(in the rows, 128 means zero)
One turn moves each row of this set onto another row. After a few examples, where does it send each row asked below?
Zerep: [123 136 149 136 129 163 117 130 133 133 125 118 122 109 111 113 120  90]
Fara: [132 148 112 148 132 127 138 127 139 110 116 121 109 172 133 163 115 100]
gik: [140 158 137 129 130 124  99 147 156 157 115 129 116  89 159 192 145 151]
fav: [142 123 117 128 131 135 163 120 110 125 120 121 149 120 133 131 135 130]
Nagu: [130 126 124 128 124 121 134 107 125 141 130 111 110  94 113 129 146  88]
fevu: [140 153 117 124 146 115 126 156 147 110 107  91 156 152 122 153 139 103]
regi: [133 156 147 132 154 142 101 181 165 132 152 117 144  98 120 166 122 118]
vig: [136 133 121 129 126 143 171 122 134 119 106  86 107 101 167 142 134 138]
gakos: [ 99 126 147 138 139 151 134 113 132 152 135 121 106  79 149 141 132 113]
felu: [148 117 140 122 126 105 137 136 159 127 101 120 101 119 146 137 151 159]
vut: [138 152 120 125 113 149 159 132 133 111 105  84 122 135 134 125 130 117]
Dur: [133 147 125 116 112 110  97 157 158 133 141 126 119  80 151 182 128 150]
Nen: [154 176 121 138 136 118 114 160 162  94 139  85 121 115 131 164 103 132]
Fano: [151 121 138 123 118 152 120 133 120 121 101 109 131  87 126 127 129 112]
nat: [139 153 123 130 118 112  98 134 144 132 116 131 116 105 165 187 118 163]
badan: [109 168 125 158 138 154 140 120 126 140 108  94 114 147 130 175 147 125]
Nisob: [147 144 124 137 128 136 131 127 122 109 120 116 122 155 132 160  96  94]
Lal: [110 156 119 144 149 115  91 130 143 133 124 131 133 144 116 161 132  83]
fera: [126 141 143 130 139 149 136 146 143 155 125 115 114 127 118 175 144  67]
liv: [124 168 128 114 142 127 108 156 156 137 144 107 143  94 139 151 121  75]
nafof: [ 93 146 142 138 140 154 169 117 145 146 141 108 108 119 154 138 136 115]
pozu: [137 173 121 134 155 131 123 144 142 102 130 105 153 126 163 151  89 127]
veriz: [153 141 137 127 131 122 104 161 155 128 128 129 126  86 153 181 118 166]
pudo: [140 143 137 134 138 137 130 153 156 146 112 125 116 146 112 165 142  72]
Gat: [111 193 132 151 163 146 113 137 163 143 127  83 124 104 146 158 137 127]
dovob: [100 159 126 154 143 145 131 127 138 146 110 121 117 157 121 172 152 120]
Dufe: [ 93 176 119 140 139 128 122 154 159 124 163  97 126 108 144 182 132 147]
Rus: [142 114 126 123 115 101 132 118 144 126 114 115  98  93 138 135 148 150]
Delo: [131 139 127 108 129 118 108 166 160 104 143 105 133  89 150 151  99 107]
pugo: [151 106 149 130 133 117 126 125 146 138 111 125 102  85 130 129 142 145]
Diru: [109 163 143 131 157 143 107 163 176 140 129  88 112  71 142 160 141 124]
luzo: [159 145 132 119 120 107  96 150 160 139 120 132 110  91 162 183 122 125]
Par: [116 111 150 130 127 102 127 120 158 144 120 129  84 108 146 135 149 145]
ful: [ 99 155 138 147 159 118  85 129 149 137 132 112 130 128 111 153 131  86]
Sonod: [142 159 111 137 154 123 128 151 149 122  99 110 149 163 129 165 141 115]
sumin: [146 158 135 136 125 119 100 150 165 129 129 111  98  83 151 181 126 157]
mil: [121 161 127 153 176 116 137 131 170 144 121 113 104 150 145 177 138  95]
bofu: [108 156 134 153 181 115 149 134 166 130 131  96 120 150 153 171 128 115]
sefo: [142 136 143 158 161 144 162 106 136 152 116 103 105 103 132 136 147 126]
geram: [125 109 139 126 128 113 139 121 141 141 124 134 114  93 143 143 152 160]
dazed: [116 160 126 141 151 138 115 149 150 101 125  95 137 105 166 153 110 169]
tudek: [129 109 147 117 114 109 105 135 148 134 108 137 116 109 128 127 150 146]

mil turns into Fara
nafof turns into pozu
Nisob turns into ful
Now these:
Dufe turns into fav
Delo turns into gakos
luzo turns into Par
Dur turns into geram

